Each row of Z is roughly a mix of the hidden directions of one of a few groups.
Z (87 x 13):
[[  3   2  -6 -28 -11   3 -11   0 -37 -15   0   8  17]
 [ 29   9 -11  20  -1  -1   1  13  -9 -21 -22 -19  -6]
 [  8  32  -1  12  15  10  -5  -4 -27 -13 -11  19   2]
 [ 20 -22 -16  10 -22  10 -15  -2   0  13  21 -17  -5]
 [  2  -3 -35 -13 -14   6 -16  -4 -15   8   3  15  22]
 [ -7 -11  -7  29  -1   2   6   7   1 -32 -15  18 -14]
 [-12  11  -8  -5   5 -12   2  -6 -36 -22  11  12  20]
 [-26  -1   4  14   4  -2  22  -7  32  -7  21   3  -5]
 [ 20   5 -17 -30  -2  -1  24   2  20   5 -15  12  -2]
 [  4 -15  -8  14  -1  -9  29 -23 -14 -16 -18 -11  12]
 [ 10  27  27  -1   9  -4  20 -11  -8   6   4 -23 -12]
 [  4 -12  29   7   3   5 -22   9  14 -18 -14 -12 -21]
 [ -2  15 -11 -12   5  -9  -8   5  -1 -34 -19   6 -27]
 [ 23  17  22  16   2  13 -23   0   5   2 -23  -5  -8]
 [ 34   9  10 -12   5  11   3 -15 -19  10 -25  -1   0]
 [  2  12 -22  -2  -6  -3  -5 -12 -32  -4   2  28  16]
 [  9  18 -34   2  -9   8   5 -17 -19  -7  -7  19  11]
 [ 32  -5   3  32   8  10  -7   9  -3   9  15  -7  15]
 [ -1 -25  15   6 -16   7  10  -4  13  12 -17 -33   3]
 [-24 -22 -24   0 -14  -9 -12   5 -19   8  10   5  18]
 [ 15   3  16  -9 -12  -1  -4  14  10 -20 -33 -10 -20]
 [ -8 -17  28  13  10  -8 -18  22  -4  14  13 -13 -12]
 [  4   9 -10  34  -7  -3   0   2 -29  -7  -4 -23  12]
 [  8  27   4 -24   9  -7  -1 -18  -3  24   8   8  21]
 [-23 -35 -20  23  -8   1  -2  -7  -3   6  -1  -3  11]
 [ 17   5  -1  -5  27  19  15 -18 -25 -14  -8  10  -3]
 [ 27   7   1  -6   7   4 -24  28  -1 -12 -14  -9 -18]
 [  3  10  12  24 -18 -11 -34   6  -5  -5 -18  -9  10]
 [-17   2  -2   5 -20  -9 -29  -1 -22  13   2   7  24]
 [-17 -18  23 -24  -8   4 -15  -5  19  10  13  11 -12]
 [ 17  34 -12 -18   0  14   2 -15 -16  13  -2 -10  11]
 [ -9 -29 -15  31  -6  -4 -11  10   7 -13 -12 -15  -3]
 [ -2  17  11  17   9  -7  -1  10 -13 -29 -30 -12  -6]
 [  3  26  32   3  29  -2 -12   5 -10   2  -3  11   1]
 [-12 -34  17  -5  -9  -7 -13  21 -15 -16   6  -7  -7]
 [ -1  10  24  27  25   4  -2  12  15  -9 -12   1 -17]
 [-28   6   5  14  -4   5 -10 -23 -13  12  11  18  23]
 [ -2   9   3  35   2  -3 -13   5 -26 -18  -5 -19   1]
 [-22 -17 -17 -12 -12 -19  27   0   9   4  19  -2   9]
 [ -1   9  -6  -1   1  -8  -4  -8 -31 -17  -2  36  13]
 [ -3   1  -5  -7  31   3   5  -6  15  10  24  29  10]
 [ 12  29   3  13  13  14 -10   2 -12  27   4 -20  -7]
 [ 18   0  -1  -1  24  31 -21   3 -17   0 -10  10 -13]
 [  6  11   2 -32   8  17  -7   4  14 -20 -20   5  16]
 [ -2   1  -1  18  -9 -22  33 -24   4   7  12   1 -12]
 [  7  10 -39  21  -8  12  -9  -5 -16  16   2   6   3]
 [ 17  20   8   4   4   1 -29   5 -29 -15 -14   2   5]
 [ 18  16  18   8  10  12 -20  17  21  -6  -8  -5 -22]
 [-16  16  -7 -11   2  -6   4  -6 -16  15  24  29  17]
 [  0  -8   8  40  21   7 -16   0  -8  -3  16 -12   8]
 [ -4 -22 -18  -8 -24   1   3   2 -24 -29  -3   7   2]
 [-23 -24 -15  16   6  20 -16  -9 -14  12   4  13   8]
 [ -1 -18  -2  35   5  18 -25   3   5  -3 -16  -5  -9]
 [ 29  12   4 -17  25  18   1   0 -19  -8 -11   5 -12]
 [  6  10  13  37  20   0  -1   8 -12 -16 -13 -13  10]
 [ 34  15  17 -10  -7   2 -16   9   5  12 -21 -10 -10]
 [ -5   7  17  18  26 -10  -7   2  28  23   4  12  -1]
 [ -2 -10   3  18   9  16  22 -37 -10   4 -12   5   9]
 [  6 -14 -19 -14   7 -12  15  26  10 -22   7 -13 -17]
 [ 31   2  -9  -8 -22   2  18   9   5   2 -26 -15   0]
 [-24  -1   4  29  17  22  -4 -19  -2  -5   8  16   3]
 [  0  -1  -2  36  -7  -2  23  -4  -3  -6   1 -15 -28]
 [ -9   7  13  26   2  21 -30 -14  -6  12  -6  13   7]
 [-10 -16   4  -8  -3  -9  -8   6 -18 -32  -5  30   9]
 [  8   5  13 -27   4   2  11   3  17  20   7  31  11]
 [-38  -3  31  -3  13  -4  -6  -5   6 -11 -10   0  -7]
 [ 15 -22  -2   2 -27   7   0   0   9   4 -14 -33  -9]
 [  3  24  -1  29  24   0 -10  -2   4  24   1  16   0]
 [ -8  22   5 -19  26  -7   8   3   7 -11  -6  33  -1]
 [ -4  22  -7   4  28  -5  -4   2 -11  -6  19  32   7]
 [ 16  29  20 -15 -14 -11 -23  16   5  10  -2  -2  -1]
 [  1 -15 -10 -16 -10 -19  35   4  21   2   5 -14  -5]
 [ -5 -10   9  30  22   6 -23  -3  -4   0  28   0   4]
 [  2  -8  18 -10 -11   8   8  11 -20 -27  -5 -28 -15]
 [  7  -9 -25   6  26   7  -2  -9  11   8  32  14   3]
 [ -7 -16 -12  17   0  15 -37   7 -21   5  -8   6   5]
 [  0 -20 -31  10 -19  13  10   2  22  -2  -6 -17  -9]
 [ 20  11 -22  27  27   0   2   6  -7 -21  -5  -5   0]
 [ -2  -5 -25  14 -17 -10  30 -23   6 -10   0  13  -4]
 [  6  28  24  -5  22  -5  -1  -8  10  28   7  -7   4]
 [ -5   2  21  19  19 -14   8  -3  34  15   3   3 -10]
 [  5  -6  -8 -30   5   3  22  -6  26  18   2  18   5]
 [  7 -14 -12   3   9  21 -23  -5 -34   8 -14   9   6]
 [  7  10  -9  -3   6  19 -32  15 -19  24   3 -10   8]
 [ -2   9 -20   1  22   0   0  -6  -6   9  31  27  11]
 [ -3   5 -44  -8  -6  -5  25 -12  -7   4  -3  -5   5]
 [ 11 -11 -39  17   6   6   4 -11  -3   8  21 -12   5]]

Here is one row of each group, with its name. Which group are the others in?
[  0   8  11  42  14   3   6   8  -1  -5  -4  -5 -26] | <46>
[ 13  11 -20  27  29   1   7   0 -10  -1  14   6  18] | <110>
[-12   4  15  22 -26 -20   5 -10  24   6  -4 -12  11] | <73>

[ -7 -24  14 -20   3   7 -28  27   7  -4  -2  -7   6] | <46>
[  1   7  34  12  11   0  14   6   4 -11  -3 -23 -24] | <46>
[ 25  17 -24   8 -18  -3  -8   8 -27   1  15   6   6] | <110>
[ -1  31  21  13  -6 -15   0 -17 -13 -17  -5   2  18] | <73>
[-35  -6 -13  10   0  -4  -9  -3 -17  -7  21  15  18] | <73>
[  6  -1 -22 -20 -20  12  -8   0 -35  -8   1  -6  12] | <46>
[-13 -28  18  -6  -8   9 -16  -9  16  19  23  -2  -3] | <110>
[-24  -1   8  11 -11  -2  17 -10 -17  23   2 -12  28] | <110>
[  3 -22 -30   7 -21   5   0 -12  -3   9   9 -28  -5] | <110>
